In the rows, zero is written as 100.
Which row each row swaps with, under one turn or mirror
The rows were stretched afterwards, more along some directions than others.
Kob: | 103 |  92 | 116 | 106 |  83 | 114 |  90 | 115 |  88 | 101 |  94 | 108 |  93 |  89 |  81 |  97 | 104 | 111 |  98 | 119 |  86 | 114 | 110 |
sof: | 108 | 103 | 104 | 111 | 101 |  91 | 104 |  92 | 100 |  89 |  96 |  90 |  98 |  94 | 102 |  82 |  92 | 107 |  97 |  99 |  97 |  95 |  91 |
Ser: |  99 | 104 |  95 | 112 | 108 |  92 | 103 | 108 |  88 |  92 |  92 | 116 |  95 |  94 | 107 | 114 | 102 | 105 |  97 |  98 | 102 | 102 |  94 |
vizam: | 101 |  87 | 100 | 106 |  84 | 107 |  89 |  89 |  91 | 108 |  86 |  88 | 103 | 100 |  68 |  77 |  87 | 116 | 103 | 105 | 116 | 117 |  97 |
kuda: | 101 |  89 |  99 |  85 |  88 | 102 |  69 | 105 | 118 | 108 |  87 | 107 | 106 | 115 |  77 | 106 | 108 |  96 | 105 |  96 | 101 | 107 | 103 |
Vome: |  84 |  99 | 103 | 120 |  87 | 102 |  99 |  94 | 112 |  85 | 104 |  95 |  87 | 101 | 117 |  97 | 104 |  92 | 105 |  99 |  86 |  88 |  95 |
sigu: | 104 |  93 |  86 | 102 | 104 |  89 |  94 |  93 |  96 | 114 |  98 | 109 | 108 | 107 |  85 |  95 |  77 | 110 | 101 |  76 | 104 | 106 |  95 |
derem: | 100 | 100 |  95 | 117 | 108 |  97 | 110 |  86 | 110 |  86 | 101 |  93 | 103 | 102 | 105 |  86 |  98 | 106 |  94 |  99 | 101 |  96 |  93 |
poka: | 100 | 103 | 115 | 106 |  98 | 102 | 114 |  85 | 102 |  94 |  87 | 107 | 100 |  79 |  89 | 108 |  94 | 113 | 101 |  98 | 106 | 101 |  99 |
Vomi: |  91 |  98 |  87 | 103 |  97 |  96 | 103 |  99 |  98 |  89 | 107 | 102 |  89 |  88 | 108 | 107 | 103 |  92 | 101 |  90 | 111 | 100 |  95 |
Loz: | 101 | 109 | 106 | 112 |  86 | 102 | 109 | 106 |  79 |  94 |  90 | 115 |  86 |  80 |  93 | 100 |  97 | 123 |  96 | 110 |  95 | 101 |  88 |
melu: |  88 |  90 | 103 | 105 |  86 | 110 |  84 | 104 | 121 |  96 |  94 | 106 |  91 |  93 | 107 | 102 | 108 |  94 | 105 | 108 |  91 | 104 | 102 |
vade: | 112 |  93 |  93 | 101 | 113 |  81 |  74 | 102 | 123 |  98 |  85 | 107 | 114 | 124 | 100 |  93 | 115 | 101 |  94 | 100 | 104 | 108 |  89 |
vad: | 110 |  84 | 102 |  98 | 104 |  92 |  85 | 104 | 121 | 101 |  78 | 103 | 111 | 110 |  90 | 104 | 107 |  90 | 103 |  84 | 114 | 117 |  97 |
kanu: | 110 |  82 | 110 |  97 |  89 | 109 |  85 | 115 |  88 | 117 |  79 | 109 |  95 |  88 |  72 |  93 |  96 | 117 | 114 | 111 | 105 | 115 | 116 |
kuz: | 115 |  92 | 110 | 118 | 113 |  89 |  88 |  99 | 127 |  89 |  84 | 109 | 101 |  92 | 113 |  97 | 109 | 100 |  93 | 105 |  93 |  92 |  90 |
mido: | 114 |  89 | 103 |  94 | 108 |  85 |  74 | 109 | 122 | 107 |  78 | 103 | 107 | 112 |  90 |  92 | 101 |  96 |  99 |  96 | 106 | 116 | 101 |
dano: |  97 |  91 | 114 | 111 |  82 | 116 |  98 |  99 |  95 | 102 |  92 |  93 |  94 |  78 | 100 |  90 | 100 | 115 | 119 | 115 |  84 |  90 | 110 |
vab: | 102 |  96 | 101 | 121 |  83 | 104 | 101 |  95 | 108 |  92 |  96 | 102 |  96 |  80 | 102 | 103 |  97 | 113 | 114 | 107 |  90 | 107 |  90 |
dul: |  93 |  94 |  96 | 100 |  96 | 106 | 103 |  90 |  87 |  91 | 112 |  86 | 106 | 107 |  99 |  92 | 100 |  93 |  97 |  83 | 101 |  94 | 100 |
Gat: | 103 |  99 | 108 |  95 | 111 |  90 |  95 | 106 |  94 |  94 |  82 | 102 | 103 |  97 |  92 | 109 | 104 |  98 |  94 | 108 | 113 | 108 |  92 |
Zov: | 102 |  99 | 106 | 106 |  99 | 111 | 100 | 104 | 136 |  84 |  92 |  98 | 105 | 104 | 108 | 104 | 109 | 102 | 106 | 101 |  98 |  88 | 109 |
gokem: | 106 |  83 | 121 |  96 |  85 | 113 |  75 | 103 | 126 | 101 |  85 |  86 |  97 | 114 |  73 |  81 | 102 |  90 | 107 | 115 |  97 | 104 | 110 |
Geru: | 105 |  82 | 104 | 109 | 109 |  97 |  97 |  98 |  96 | 110 |  88 | 110 | 103 |  96 |  85 |  95 |  89 | 127 |  99 |  97 | 105 | 112 | 113 |
vapil: |  86 |  96 | 106 |  95 |  98 | 102 | 111 |  87 |  78 |  96 | 101 |  94 | 104 |  96 |  93 | 104 |  96 | 113 | 107 |  97 | 102 | 102 | 106 |
reku: |  93 | 106 | 100 | 105 |  95 |  96 | 106 |  97 | 123 | 101 | 103 | 108 |  83 |  90 | 110 | 101 |  83 |  96 | 111 |  91 |  95 |  84 |  98 |
Buven: | 109 |  84 | 116 | 103 |  92 | 105 |  84 | 115 | 118 |  89 |  71 |  98 |  95 | 101 |  84 | 102 | 122 | 102 | 107 | 118 |  99 | 107 | 103 |
Fos: |  90 | 104 | 117 | 108 |  84 | 100 | 110 | 106 | 103 |  96 |  89 | 103 |  86 |  86 |  97 |  99 | 105 | 100 | 100 | 101 |  90 |  97 |  97 |
sufaz: | 113 | 105 | 118 | 112 | 113 |  86 | 103 | 102 | 131 |  89 |  85 | 112 | 101 |  91 | 106 | 119 | 112 | 120 | 102 | 101 |  97 |  88 |  90 |
Vovo: | 104 |  98 |  96 | 108 | 116 |  92 | 112 |  88 | 104 |  99 |  96 | 104 | 106 | 100 |  96 | 104 |  83 | 111 |  97 |  97 | 102 |  91 |  95 |
bubik: | 115 | 103 | 105 |  96 | 112 |  88 |  94 |  95 |  93 | 101 |  83 | 104 | 115 |  99 |  89 | 107 |  95 | 114 | 106 | 105 | 110 | 102 |  89 |
bube: | 111 |  79 | 103 |  86 |  89 | 103 |  74 | 116 | 101 | 110 |  85 |  94 | 109 | 119 |  77 |  89 | 108 |  97 | 103 | 103 |  98 | 117 | 106 |
far: |  84 |  97 |  88 | 102 | 100 | 100 |  92 |  91 | 126 |  92 |  99 |  97 |  96 | 103 | 115 |  99 | 103 |  97 | 108 |  98 | 107 |  83 |  97 |
Rus: |  92 |  87 | 109 | 104 |  73 | 110 |  95 | 106 |  87 | 117 |  82 | 106 |  77 |  86 |  70 |  88 |  91 | 113 |  98 | 115 |  98 | 108 | 108 |
tilif: | 116 |  93 | 119 | 102 |  94 |  96 |  89 | 107 | 108 | 112 |  71 | 113 | 100 |  93 |  77 |  89 |  92 | 113 |  96 | 105 |  86 | 117 |  93 |
maz: | 108 | 101 | 107 | 103 | 102 |  89 |  85 | 106 | 115 | 104 |  94 | 114 | 101 | 102 | 105 | 110 | 107 | 110 | 113 |  95 |  96 |  95 |  95 |
Babep: | 106 |  88 | 105 |  99 |  97 | 106 |  74 | 104 |  93 | 104 |  79 |  95 | 111 | 103 |  82 |  89 | 110 | 110 |  94 | 119 | 105 | 111 | 100 |
ruves: | 106 |  95 | 103 |  83 | 102 |  88 |  80 | 101 | 119 | 100 |  93 | 112 | 114 | 125 |  93 | 104 | 108 | 109 | 102 |  89 | 114 | 106 | 105 |
kip: |  95 |  95 | 109 | 114 |  96 | 120 | 104 | 105 | 118 |  93 | 109 |  98 |  86 |  88 | 104 | 101 |  96 |  97 | 112 |  99 |  92 |  88 | 115 |
gido: | 119 |  97 | 100 |  95 | 101 |  93 |  86 | 106 |  97 | 102 |  78 | 106 | 102 |  94 |  88 |  99 | 101 | 118 |  93 | 115 | 106 | 103 |  91 |
Bebad: |  96 | 101 | 101 | 115 |  91 |  99 | 106 |  98 |  85 |  98 |  84 | 107 |  87 |  69 | 109 | 106 | 105 | 118 |  97 | 122 |  92 |  88 |  91 |
ruru: | 103 | 101 |  94 | 120 |  98 | 104 | 104 | 110 |  80 |  90 |  91 | 106 |  93 |  88 | 109 | 112 | 107 | 117 |  96 | 107 |  89 | 101 |  98 |
paf: | 108 |  91 | 110 | 112 |  95 | 105 | 113 |  93 |  98 |  88 |  92 |  86 | 100 |  86 |  99 |  89 |  99 | 106 | 104 | 107 | 100 | 103 |  98 |
Govim: | 112 | 110 | 116 | 102 | 105 |  86 |  92 | 116 | 121 |  95 |  84 | 122 |  85 |  90 | 113 | 107 | 109 | 100 |  99 | 112 |  88 |  82 |  92 |
tuzug: | 118 |  88 | 112 | 103 | 110 |  81 |  75 | 103 | 133 |  96 |  78 | 110 | 105 | 118 |  97 |  99 | 114 | 101 |  95 | 113 |  95 |  93 |  88 |
kugop: |  93 |  95 | 109 | 103 |  82 | 101 |  94 |  94 | 106 |  90 |  95 |  82 |  90 | 106 |  86 |  85 |  97 |  92 | 103 | 105 | 101 |  97 |  89 |
kapun: | 102 | 106 | 116 |  97 | 104 |  90 |  98 | 109 |  97 | 100 |  74 | 118 |  92 |  98 |  87 |  96 | 106 | 120 |  92 | 112 | 111 |  96 |  97 |
zir: |  90 |  87 | 109 | 114 |  81 | 108 |  90 |  99 | 106 |  96 |  96 |  96 |  88 | 103 | 104 |  95 | 106 | 103 | 102 | 104 |  83 | 106 | 108 |
tebik: |  89 | 105 | 113 |  95 |  99 |  98 | 109 |  97 | 102 |  87 |  96 |  97 |  90 |  99 |  95 |  97 | 105 |  96 |  91 | 101 | 105 |  86 | 102 |
Menob: | 112 |  90 |  91 | 106 | 102 |  97 |  86 |  93 | 107 |  94 |  99 | 103 | 100 |  90 | 103 |  93 |  96 | 103 |  97 | 101 |  95 | 104 |  86 |
fanos: | 103 |  87 | 121 |  94 |  83 | 105 |  85 |  99 | 119 | 110 |  77 |  95 |  95 | 101 |  78 |  82 |  94 | 108 |  98 | 114 |  95 | 107 | 106 |
lupag: |  95 |  87 | 101 |  93 | 105 | 102 |  89 |  98 | 128 |  99 | 112 | 101 |  99 | 112 |  91 | 108 |  99 | 102 | 103 |  86 | 106 |  98 | 112 |
pok: | 111 |  87 |  99 | 120 | 104 |  95 |  85 | 101 | 112 |  95 |  87 | 103 | 104 |  98 | 108 |  97 | 110 | 123 | 103 | 109 |  86 |  90 |  96 |
Detop: |  98 | 100 |  96 |  91 | 106 |  81 |  93 |  98 | 125 |  96 |  82 | 106 | 102 | 108 |  99 | 112 | 106 |  93 | 104 |  88 | 117 |  98 |  90 |

Swapped with Zov: ruves
Swapped with derem: vade
Swapped with zir: ruru
Swapped with pok: Geru
Swapped with Vovo: tuzug

